(in the rows, 128 means zero)
Rotation paths and how fast each direction turns (deg/step):
Each turn is a multiple of 5 degrees from 10 to 175, or 0.
Each row of a path follows its step; steps can be skipped.
Path 1:
step 0: [135 125 135 125 116 121 130 120 115 117 119 125 133 114 124 131 129 139
 139 120 125 112 130 135 123 141 131 124 120]
step 1: [131 125 140 126 115 138 129 128 113 120 120 126 129 111 130 135 124 133
 127 120 128 121 118 133 126 142 119 121 112]
step 2: [122 132 124 130 116 138 133 130 117 133 122 124 126 125 124 136 126 122
 127 114 129 124 121 129 124 135 118 111 105]
step 3: [135 131 118 144 120 121 133 132 120 134 124 122 128 132 121 142 126 124
 132 110 133 130 129 134 127 131 126 111 112]
step 4: [138 133 134 141 122 118 133 134 126 125 122 125 123 124 125 135 119 136
 133 115 136 135 135 143 125 126 138 117 112]
step 5: [127 132 136 136 125 133 137 130 133 124 120 130 120 117 124 126 122 136
 146 124 137 131 136 141 126 127 133 129 105]
step 6: [127 127 136 136 121 144 133 134 133 135 118 130 133 124 130 134 135 128
 149 127 143 130 132 135 133 135 125 131 110]
step 8: [122 128 130 136 133 131 128 120 115 134 128 129 140 132 134 133 142 133
 140 115 132 124 137 140 118 124 144 119 121]
step 9: [129 129 132 140 138 131 135 121 114 118 122 135 140 119 134 131 137 139
 134 117 137 124 128 144 116 125 130 129 127]
step 10: [119 135 133 127 127 137 138 131 123 117 114 135 139 121 132 130 132 134
 125 122 143 118 126 145 119 123 117 127 123]
step 11: [120 129 122 121 116 132 135 128 131 125 113 128 145 130 123 137 133 126
 134 125 139 113 125 139 122 121 117 121 119]
step 12: [137 126 130 126 109 123 127 126 130 124 122 125 150 132 121 145 130 128
 136 119 130 121 121 136 121 121 129 118 122]
Speeds:
[130 130 126 133 126 128 120 126 130 133 127 125 129 131 128 131 131 131
 125 127 128 124 130 123 128 122 127 125 127]
80
[131 127 128 128 132 128 127 129 129 130 129 123 122 126 130 127 124 124
 129 125 135 131 132 124 128 131 130 127 122]
25
[129 130 125 130 128 125 131 133 126 129 124 124 126 122 125 124 133 131
 126 125 129 131 131 128 125 125 129 131 133]
70
[125 128 129 134 125 126 130 127 125 132 125 128 123 129 125 128 125 133
 127 129 124 133 127 129 135 132 127 126 125]
25
[128 124 125 124 127 121 129 131 127 131 128 125 130 134 127 130 128 125
 129 128 129 127 132 132 129 131 134 123 131]
85
[128 125 124 125 127 127 130 125 129 124 130 125 129 127 124 129 125 129
 122 122 131 130 124 131 131 123 123 124 126]
40
Path 2:
step 0: [124 129 119 128 123 125 140 143 120 123 138 134 128 133 137 113 142 130
 107 125 131 113 129 123 116 135 125 128 109]
step 1: [112 121 136 121 135 127 143 147 134 124 141 129 120 140 128 125 129 144
 114 114 139 120 135 132 130 134 131 122 129]
step 3: [132 126 118 136 127 122 134 143 124 151 122 134 137 125 135 114 122 125
 117 120 125 125 138 124 119 110 135 127 114]
step 4: [137 121 123 137 127 127 133 152 127 133 113 129 129 147 134 124 131 130
 118 113 132 118 140 132 120 134 115 120 124]
step 5: [143 112 127 124 129 119 130 146 145 128 129 142 115 134 123 131 133 135
 122 126 131 112 125 125 120 143 134 119 133]
step 6: [127 129 117 127 140 125 126 135 136 133 133 151 126 125 124 122 125 153
 114 124 120 120 122 114 119 124 141 127 120]
step 7: [124 141 132 137 138 134 131 143 123 136 131 123 136 130 116 107 128 142
 113 120 124 115 129 126 120 127 124 126 113]
step 8: [130 118 141 132 129 123 142 157 134 127 131 116 120 128 130 108 138 127
 117 121 125 127 126 136 124 128 132 118 125]
step 9: [121 111 124 129 129 122 150 143 143 125 127 143 120 130 129 125 129 125
 126 118 119 131 137 113 121 122 136 116 127]
step 10: [131 130 111 121 136 129 144 137 138 143 127 136 137 125 116 131 126 132
 123 114 128 112 144 119 127 124 129 125 116]
step 11: [141 119 125 131 136 118 131 145 122 141 116 120 137 131 127 125 143 143
 115 117 132 108 127 127 136 127 133 133 123]
step 12: [120 105 129 139 124 119 120 140 130 136 122 132 117 138 126 110 134 135
 113 123 121 116 130 122 122 135 136 126 137]
Speeds:
[125 126 126 125 124 122 128 128 125 136 123 126 127 129 130 130 126 126
 130 125 133 126 133 125 131 127 130 130 131]
45
[126 128 126 132 125 128 127 131 130 127 127 122 127 131 135 123 133 124
 125 133 128 129 130 128 125 131 124 129 131]
90
[132 129 126 127 126 128 131 133 127 126 122 131 125 127 128 127 125 119
 132 126 126 133 128 130 127 127 126 123 125]
70
[134 129 133 124 129 126 127 134 131 129 127 123 130 124 127 131 134 126
 132 130 131 126 122 127 127 128 130 127 130]
120
[131 126 121 129 131 126 120 125 127 127 125 129 130 131 127 131 131 125
 126 125 125 122 126 130 128 129 129 123 131]
55
Path 3:
step 0: [125 142 130 142 141 125 138 127 125 129 139 131 117 133 147 122 129 138
 128 118 122 115 133 127 120 117 136 141 124]
step 1: [139 117 116 118 123 135 128 135 126 134 124 127 130 129 121 135 137 117
 144 143 136 129 128 151 117 122 126 134 124]
step 2: [118 132 134 132 130 124 119 134 119 130 123 138 141 121 142 133 115 139
 126 135 112 120 138 125 129 146 118 132 133]
step 3: [127 140 131 124 132 126 119 125 129 123 130 140 113 145 120 132 135 134
 128 132 144 135 139 133 125 119 152 130 134]
step 4: [133 117 131 138 125 120 132 135 123 151 136 115 140 138 123 127 132 132
 138 123 123 130 128 142 133 139 118 122 132]
step 5: [124 122 117 129 139 139 114 125 112 119 129 135 126 134 127 133 120 133
 118 138 112 124 119 120 138 114 131 130 135]
step 6: [126 139 127 137 131 127 145 125 147 130 138 131 135 124 115 135 132 145
 133 126 124 130 130 137 110 128 139 130 121]
step 7: [115 126 126 117 110 130 117 146 122 136 115 123 127 138 127 118 136 126
 128 137 121 138 118 133 123 126 116 128 134]
step 8: [127 120 137 135 130 124 132 120 136 128 136 141 113 133 129 129 110 136
 121 131 112 132 148 119 132 123 121 132 123]
step 10: [118 126 128 143 129 128 146 128 123 131 124 126 129 139 137 113 132 126
 124 136 112 131 120 118 135 147 125 124 133]
step 11: [130 126 123 136 129 129 124 125 143 128 124 139 120 133 124 134 113 114
 116 126 131 129 117 134 128 102 139 135 126]
step 12: [128 130 133 120 130 110 142 134 128 131 131 135 146 116 125 122 130 131
 142 131 124 134 120 133 123 130 117 114 113]
Speeds:
[129 131 132 126 129 132 131 125 128 125 124 128 128 133 134 135 122 132
 123 126 127 128 129 128 130 124 129 128 126]
130
[132 130 133 130 129 127 134 124 127 129 129 124 131 128 126 122 123 131
 131 133 126 128 131 127 127 132 128 128 124]
175
[126 129 125 125 131 132 129 130 131 123 128 128 134 124 126 133 131 130
 125 132 127 128 130 125 129 135 132 129 128]
100
[131 136 132 127 124 126 127 123 126 125 133 132 129 126 128 129 133 127
 128 127 124 126 127 128 125 127 129 123 130]
115
[127 131 130 128 126 132 135 131 125 128 129 129 131 125 122 130 128 126
 127 125 133 130 129 136 130 128 124 128 129]
135
Path 4:
step 0: [126 122 127 132 114 119 121 122 111 133 121 135 126 128 111 135 136 123
 128 132 115 136 133 119 131 136 128 111 132]
step 1: [130 110 121 130 125 131 141 126 129 135 120 133 120 130 126 129 109 119
 125 127 134 143 128 122 130 120 116 138 140]
step 2: [136 131 121 136 132 109 131 138 129 126 131 133 128 143 131 128 118 133
 134 125 150 122 122 138 125 125 139 124 135]
step 3: [120 123 137 139 129 123 124 147 124 120 130 126 138 134 132 132 144 117
 119 124 134 120 130 132 128 145 116 127 122]
step 4: [124 128 124 131 122 140 128 124 120 126 136 121 137 115 129 136 120 118
 137 145 135 120 136 109 121 128 118 120 126]
step 5: [135 132 124 125 131 132 131 116 119 143 119 136 128 140 105 137 132 128
 123 128 133 127 128 118 117 128 135 124 141]
step 6: [134 132 125 131 110 130 134 141 130 140 116 133 132 132 126 126 122 121
 124 123 132 136 116 140 142 125 118 135 141]
step 7: [121 125 125 145 120 112 134 142 129 127 127 136 117 125 134 133 112 126
 130 130 132 120 127 128 131 129 134 112 113]
step 8: [127 111 137 125 147 122 129 137 128 124 133 130 128 135 124 141 136 123
 126 127 133 120 142 121 125 121 109 123 129]
step 10: [131 135 136 141 126 134 135 121 127 150 124 135 139 124 118 131 137 122
 130 129 135 126 118 134 125 141 143 120 125]
step 11: [128 132 141 117 104 125 129 137 131 140 123 132 114 127 119 135 124 118
 137 131 125 126 135 130 133 133 114 128 130]
step 12: [124 125 124 135 129 126 134 135 139 122 127 136 118 136 119 129 101 128
 113 135 120 120 129 120 118 118 126 123 128]
Speeds:
[127 128 132 126 132 124 127 127 124 131 132 131 129 132 125 131 134 126
 125 122 125 131 131 131 128 129 130 124 130]
140
[128 131 126 130 129 128 127 129 131 130 126 130 121 127 124 130 123 131
 128 130 128 136 130 134 131 132 126 127 130]
70
[133 128 126 123 128 125 126 131 130 126 123 130 125 131 125 129 136 130
 132 132 128 125 128 131 124 128 126 129 129]
125
Path 5:
step 0: [135 130 114 113 113 127 134 132 124 123 126 121 132 147 137 129 144 129
 115 127 121 133 145 120 123 127 120 123 124]
step 1: [141 123 127 124 125 125 130 115 124 133 139 124 125 132 141 127 133 133
 115 129 112 128 129 134 140 142 132 105 117]
step 2: [127 111 137 135 134 143 127 126 126 131 109 131 117 122 140 122 143 131
 111 130 123 121 130 134 139 135 131 128 124]
step 3: [107 122 128 140 134 139 125 146 122 116 137 124 120 136 142 128 127 122
 117 127 116 118 124 129 121 138 136 131 134]
step 4: [125 130 123 119 131 138 126 125 131 121 138 135 118 124 128 138 127 121
 115 118 119 118 132 137 112 107 143 126 137]
step 6: [135 119 112 124 121 131 141 127 131 120 123 124 138 145 136 127 118 135
 109 138 139 123 121 130 130 115 122 125 116]
step 7: [128 134 129 129 129 114 141 117 123 128 125 117 126 127 146 128 131 135
 114 128 138 113 129 118 116 137 132 114 114]
step 8: [117 133 141 128 140 131 125 122 120 126 130 124 130 116 137 116 137 126
 109 146 135 132 143 140 128 129 130 118 123]
step 9: [113 133 119 139 134 136 120 123 142 136 136 120 123 127 146 124 144 110
 121 141 124 124 125 130 131 125 127 135 135]
step 10: [126 128 122 134 119 131 119 133 136 136 131 116 126 120 143 136 121 127
 123 120 111 122 136 147 115 113 117 134 129]
step 11: [128 132 121 117 108 145 133 124 131 122 129 121 149 120 135 136 133 125
 129 114 127 123 130 142 125 131 138 134 119]
step 12: [138 125 113 120 142 140 136 134 135 123 123 117 139 134 140 130 128 133
 121 115 139 140 128 138 130 136 128 113 126]
Speeds:
[124 125 126 129 132 125 130 130 129 132 128 129 128 125 125 125 133 135
 126 131 126 130 128 125 129 129 130 124 121]
60
[127 129 129 123 126 127 132 125 129 127 126 123 124 132 127 122 125 127
 129 129 130 127 133 124 133 129 126 122 126]
55
[131 129 132 127 128 124 127 123 129 131 132 129 127 129 127 132 125 131
 130 127 122 121 131 128 121 127 129 124 126]
115
[128 125 128 132 125 127 124 121 124 133 130 124 129 130 129 122 133 127
 126 126 124 130 131 129 129 130 126 131 130]
45
[127 128 127 128 129 133 131 126 126 125 135 128 133 134 126 125 129 125
 132 133 125 127 123 130 129 126 129 126 125]
135
[129 123 127 125 127 129 126 125 130 128 127 126 130 125 119 131 127 125
 121 133 128 125 130 128 130 127 130 131 128]
160
Path 6:
step 0: [113 121 130 128 140 124 125 132 115 145 134 132 139 137 117 120 134 130
 140 114 137 132 126 128 133 134 126 120 116]
step 1: [117 125 129 125 123 138 111 131 133 139 131 116 113 125 138 132 129 122
 137 129 126 122 140 128 140 109 117 130 128]
step 2: [116 144 114 135 135 124 129 127 131 125 131 116 120 126 121 117 120 127
 130 125 131 117 130 109 125 138 138 115 121]
step 3: [139 128 117 133 137 129 132 130 124 147 129 137 122 113 124 137 136 117
 130 133 134 117 143 135 114 125 124 126 141]
step 4: [127 142 127 125 129 125 111 145 136 133 118 141 135 126 116 113 133 145
 128 122 130 133 123 123 126 119 134 121 130]
step 5: [123 135 127 128 125 142 124 147 118 122 116 131 126 117 143 136 116 119
 132 118 132 128 143 132 128 133 131 143 129]
step 6: [115 126 134 138 122 129 129 122 129 120 118 135 125 137 126 118 125 134
 129 150 138 130 136 120 120 134 143 121 142]
step 7: [128 120 122 123 123 128 129 123 130 138 115 140 147 115 124 129 123 110
 120 130 118 122 124 120 125 137 119 139 139]
step 8: [117 117 132 113 113 142 136 136 127 130 132 141 127 136 116 121 132 138
 122 119 139 137 130 127 126 134 121 119 123]
step 10: [109 126 119 128 135 113 151 130 124 115 134 129 126 140 128 119 122 130
 133 125 120 125 125 126 114 132 124 118 136]
step 11: [147 124 123 139 113 119 132 126 128 144 128 140 127 137 135 127 137 116
 137 128 123 129 133 125 126 119 110 129 130]
step 12: [123 146 123 127 122 141 127 126 124 126 132 126 131 127 123 118 134 144
 140 112 114 143 116 125 132 130 122 118 133]
Speeds:
[128 129 136 129 122 126 126 132 129 130 130 130 129 123 122 129 132 129
 132 124 129 126 124 130 128 129 123 130 127]
95
[126 121 124 128 129 133 133 133 125 129 131 128 126 129 128 130 129 131
 133 129 131 125 129 135 126 131 128 130 128]
145
[128 127 124 128 127 128 128 126 130 128 131 132 122 126 120 135 126 131
 121 125 125 126 129 128 127 127 131 128 126]
65
[129 128 126 133 129 130 125 126 133 126 129 134 129 128 133 130 126 122
 127 125 133 124 125 132 131 128 125 128 129]
175
